In the data rows, the value 128 means zero.
Here is a table of points, one per row:
[131 132 151 141 132 158 143 162 155 108 146 100 164 141 136 123 107 177 137 107 131 127 160 115  97  94  94  86  84 120 128 123 123 185 136 140 145 113 132 133 150  90 133 129 150 133 144 115]
[107 107 134 121  94 153 122 167 129 164 131 109 128 142 117 131 112 115 135 101 188 100 159 153  84  83 149 173 123 125 133 139 158  93 115 154 115 133 128  83 136 151 112 123 117 120 159 125]
[123 138 164 160 107 130 103 142 110 128 110 134 134 145  89 110 163 140 167 147 112 151 136 116 101 107 102 162 155 156 124 151 149 119 125 141 156 121  86 158 123 100 147 107  98 121  70 122]
[109 139 132  80  84  81 164 102 128  94 140 125 166 118 102 125 129 144  99 160 107 150 137 154 139 114 126 162  53 158 141 144 146 141 132 142 140 123 177 111 127 131 131 106  96 133 127 138]
[ 87 119  64 110 117 121 114 125  78 118 152 144 125 116 147 164 118 175 139 123 110 101 155 128 117 144 112 169 114 114  89 132 110 155 147 106 113  67 109 120 130 148 123  96 125 138  90 121]
[125  91  86 112  83  67  95 113 168 134 101 120 133 144 130 109 160 156 111 125 150 137 130  85 141  94 133 118 126  93 108 113 159 171 113 127 112 133  99 145 117 145  99 131 123 144 122 111]
[105 100 164 128 135 168 144 146 114 137 114 127 124 144 187 133 132  93  91 114 116 163 145 141 152 134 150 129  93 123 131  65 147 143 124 158 140 107  97 123 130 112 124 133 124 153  89 111]
[ 92  99 132 139  86  96 175 140 110  96 101  87 128 138 107 161 139 104 152  87 122 126 111 120 103 151 133 126 156 141  71  92 111 122 116 133 126 128 148 109 126 109 139 152 138  95 118 144]
[147 118 147 128 131 146 147  74 152 112  94 120 149 135 163  86  95 107 166 130 126 142 128 135 147 107  89 121 147 135 130 140 105 116 181 147 125 105 112  96 122 178 127  94 134 114  96 151]
[140 116  97 148 130 123 159 126 139 144 144 174 143 127 108 100 130 115 104 102  96 160 174 168 127 117 124 114 170 128 128 127  67 121  69 158  72 133 116 138 128 122 144 116 119 132 144 104]
[112 178 101 127 106 181 110 136 164 152 133 146 125 148 143 147 149 110 134 109 133 105 119 139 170 139  98  93 132 113  84 169 131 127  99 164 160 168 167 129 123 113 125 122 120 112 102 139]
[140  99 136 121 100 117 140 144 155 167 126 177 102  91 159 115 102  96 102  95 139 123 127 108 112 134  82 139 131 124 121 138 130 143 131 134 164 156 135 174 103 124 162  88 148  95 166 174]
[145 191 145 173 108 143 124 101 138 142 112 151  89 118 139 151 145 137 129 128 159  82 134 126 115 112 147 128 115 169 126  95  83 160 127 143 106 164 142 149 125 186 152 108 163 186 133 144]
[129 126 100 133 130 168 140  95 149  84 124 101 100 145 134 128 163 113  84 177 119  97 111 177 103 129 102 137 153  95 127 104 143 124 148 123 129 160  95 130 139 103 119  73 128 120 173 118]
[180 128 102 105 141 137 138 147 145  92  94 108 161 133 149 167 120 145 151 105 131 114 143 146 139 168 164 147 142 139 148 146 147 139 137 129 127 187  87 143 141 134 168 135 109 140 127 135]
[170 103 107 177 133 142 136 112 115 132 149 155 110 118 113 163 139 132 138 124 100 113  84 106 164  91 123 154  91 125 131 113  99 114 163 150 119 158 120 105 121  85 113 151  95 125 162 137]
[185 165 190  92 122 144 148  92  88 142 158 114  97 159  91 162 131 134 106  91 142 129 135 116 183 146 128 137 158 106 146 136 143 142 127 129 123 110 116 123  98 129 143 118 152  87 138  95]
[132 132 137 117 137 135 127 108  94 185 162 110 183  74 129 130 125 138 154 126 114 167  93 142 126 140 130 129 103 128 107 111 120 132 122  99 120 209  93 113 146 156 106 110 166  89 128 108]
[141 139 129 178 111 136 123 115  92 121 108  85 113 100 161 164  83 160  97 143 119 154 153 127  99 142 106 102 137 138 135 145 147 118 126 145 111 158 152 138  89 148  85 154 111 112 138 126]
[121 147 117 116  96 111  39 135 100 120 106 137 137 142 115 143  74 109 127 114 137 139 121 143 141 120 114  81 136 125 167 102 120 109 157  86 104 142 138 106 122  77 155 103 134 137 116 104]
[126  76 170 135 172  95  78 128 117  80 141 125  86 124 116 128 118 125 116 145 125 114 144 186 168  99 129 132 144 149  91 157 116 153 117 119 138 152 133 109 126 142 126 168 140 125 121 139]
[110 139 156 110 134 117 130 121 167 120 174 165 108  97 162 114  98 173 108 155 140 108 106 127 123 136 163 103 148 191 112 108 147 105 122 114 117 113 122 108 126 104 143 127  96 104 115  88]
[117 175 119 144 166  95 162 121 124 129 110 111 112 106 146 128 119 101  74 104 142 134  79 124 106  94 108 122 115 123 143 191 120 131 125 103 141 122  91 119 174 136 160 158 116 141 101  91]
[142 133 117 151 133 110 127 124 137 162 136 141  87 143 114 112 140 150 140 128 130 192 104 193 102 151 167 119 130 100 142 131 135 166 176 139 128 105 147 114 135 125 113 140 111 113 100 157]
[111 107 133  95 166 129 116 127 146 143 135 113  78 148 124 131 136  93 193 108 107 135 111 118 118 133 111 125 123 180 136 141 167 163 139 114 108 143 149 146 142 129 103 118  94 148 150  78]
[175 120 154 145 146 119  81 170 128 127 170  93 167 120 158 126 177 123 102 118 118 117 117 111 131 135 133 150 170 115 118 157 120 110 159 142 107 118 189 141 155 145 120 116 130 135 123 118]
[132 103 133 125 111 143 126 124  82 163 124  96 138 159 131  92 100 143 134 139 106  89  70 133 145 138 154  97 127 135 119 156 141 114 107 140 106  94 112 169 158 135 140  98 126 152 153 158]
[131 110 159 157 115 117 164 145 170 154 103 151 131 149 135 145 119 162 135 137 122 131 107 150 151 145  96 164 124 103 132 151 148  78 126  81 103 121 145  99 115 109 130 144 175 182 130 122]
[105 155 168 121 161 101  95 136 142 118  96 119 116 102 108 110 143 155 120 113 145 144 149 113 154 200 108 126 100 116 103 112 117  94 122 168 108 116 110 117 168 133 135 136  92 132 175 158]
[164 137 112 137 126 101 119 113 128 130 126 122 133 120 141 129  97 118 181 157 178 139 124 147 132 139 130 135 135 102 112 115  98 109 100 123 206  94 141 145 138 108 130 132 110 154 170  92]
[ 83 151 150 105 158 126 129 128 147 145 161  92 160 138 120 145 130 129 126 108 122 127 108 132 107 124 119 121 158 127 167 106  80 116 103 114 153 129 118 126  71 130 117 113  86 175 116 178]
[102 120 123 115 129 130 116 133 106 143 150 119 111 146 153 110 142 125 127 186 121 138 138  89 131 136 148 122 135 122 126 148 115 145 138 154 150 140  96  82  95 125 188 159 153 142 136 132]
[167 180 114 120 133 102 126 143 101 106 137 144 122 151 137  64 136 124 136  78  68  95 144 131 104 118 141 131 102 133 108 120 158 107 112  95 162 122 105 119 106 123  90 154 134 129 146 151]
[116 112 111 111 136 116 125 162  82 126  92 177 154 170 131 110 143 154 109 146 141  93 111 117 126 159  88 156 124 147 189 110 103 153 124 122 164 129 143 122 140 165  91 161 126  99 115 120]
[138 142  83 117 131 117 109 186 164 114  86 114 123 122 120 161 147 129 106 171  99 154 122 116 153 108 149 134 101 160 143 131 125 115 102 117 125  62 121 128  94 152 108 100 149  80 141 125]
[ 92 104 126 114 114 138 114 109 135  95 148 143 132 112 111 119 135 123 157 128 113 126 113 132 110 119 138 131  79  84 156 126 122  85 132 129 117 115 131 188  90 186 142 178 145 108 116  86]
[109 124 121 155 112 109 139 122 162 134 149 108 129 105  62 109 108  75 118 136 124  75 148 101 147 182 148 143 116 126 159 142 130 156 144 148 137 117 108 130 132 114  84 126 155 134  94 103]
[152 120 110 143 190  97 125 111 137 138 151 141 146 191 134 148 125  99 131 152 158 110 143 112  97 134 128  97  76 129 126 107 145 108 101 128  97 122 132 126 135 120 151 126 147  88  94 170]
[ 96 146 107 105 162 122 173 155 128 149 111 125 101 137 100 115 113 144 128 150 120 132 180 108 157 101 136 106 152 114 107 102 136  82 165 115 147 161 160 167 154 144 117 129 144 145 109 128]
[111 118  99 140 161 167 136 135 116 118 117 109 152 113 123  75 125 120 118 114 190 155 110 104 146 110 144 161 131 163 120 126 122 128 136 125 114 122 161 151  79  84 125 135 147 135 122 131]
[183  92 115  74  99 168 125 145 124 110 146 149 105  95 113 136 149 104 115 128 152 160 125 112  99 134 131  78 132 132 128 126 110 103 126 119 131 122 122 123 140 133 104 153 125 170  96 157]
[136 132 156 137 136 149 165 135 120 153  82 128 149  72 127 110 166 110 149 160 135  79 160 142 131 129 151  93 135  95 125 129 121 153 130  76 100 118 154 121 112 120 147 146  78 101 129 113]
[110 167 133 144  93 141 151 150 118  89 183 156 133 132 138 134 125  98 157 148 132 162 123 115 157 117 115 138 170 121 151 106 166 153 134 113  85 126 128 145 177 133 130 151 119 124 159 174]
[118 133 162 101 132 147 117  80 143 113 110 158 138 147 134 151 109 132 125 126 113 148 128  89  80 127 185 155 141 101 103 149  95 131 122 123 139 120 146 148 153  98 105 121 152 114 158 120]
[112  96  96 153 160 150 122  76 116 129 118 140 139  80 107 149 144 150 134 119 110 124 140 113 128 128 137 115 170 139 171 128 187 130 101 132 171 102 146  93 149 126 155 124 161 144 151 151]
Along one direction, these points spread out more than along any other. Take the direction at right angles to it along which they spread out most. Go by this last direction. Where along it does each point below lie, from 0 to 99? The average is 50, and the first point in the table lies past the average. One standard deviation of the points above along it is 16.
[117 175 119 144 166  95 162 121 124 129 110 111 112 106 146 128 119 101  74 104 142 134  79 124 106  94 108 122 115 123 143 191 120 131 125 103 141 122  91 119 174 136 160 158 116 141 101  91] : 33
[125  91  86 112  83  67  95 113 168 134 101 120 133 144 130 109 160 156 111 125 150 137 130  85 141  94 133 118 126  93 108 113 159 171 113 127 112 133  99 145 117 145  99 131 123 144 122 111] : 73
[183  92 115  74  99 168 125 145 124 110 146 149 105  95 113 136 149 104 115 128 152 160 125 112  99 134 131  78 132 132 128 126 110 103 126 119 131 122 122 123 140 133 104 153 125 170  96 157] : 59
[ 83 151 150 105 158 126 129 128 147 145 161  92 160 138 120 145 130 129 126 108 122 127 108 132 107 124 119 121 158 127 167 106  80 116 103 114 153 129 118 126  71 130 117 113  86 175 116 178] : 58
[ 87 119  64 110 117 121 114 125  78 118 152 144 125 116 147 164 118 175 139 123 110 101 155 128 117 144 112 169 114 114  89 132 110 155 147 106 113  67 109 120 130 148 123  96 125 138  90 121] : 50
[111 118  99 140 161 167 136 135 116 118 117 109 152 113 123  75 125 120 118 114 190 155 110 104 146 110 144 161 131 163 120 126 122 128 136 125 114 122 161 151  79  84 125 135 147 135 122 131] : 65
[138 142  83 117 131 117 109 186 164 114  86 114 123 122 120 161 147 129 106 171  99 154 122 116 153 108 149 134 101 160 143 131 125 115 102 117 125  62 121 128  94 152 108 100 149  80 141 125] : 62
[112 178 101 127 106 181 110 136 164 152 133 146 125 148 143 147 149 110 134 109 133 105 119 139 170 139  98  93 132 113  84 169 131 127  99 164 160 168 167 129 123 113 125 122 120 112 102 139] : 78
[180 128 102 105 141 137 138 147 145  92  94 108 161 133 149 167 120 145 151 105 131 114 143 146 139 168 164 147 142 139 148 146 147 139 137 129 127 187  87 143 141 134 168 135 109 140 127 135] : 42
[111 107 133  95 166 129 116 127 146 143 135 113  78 148 124 131 136  93 193 108 107 135 111 118 118 133 111 125 123 180 136 141 167 163 139 114 108 143 149 146 142 129 103 118  94 148 150  78] : 31
[123 138 164 160 107 130 103 142 110 128 110 134 134 145  89 110 163 140 167 147 112 151 136 116 101 107 102 162 155 156 124 151 149 119 125 141 156 121  86 158 123 100 147 107  98 121  70 122] : 45
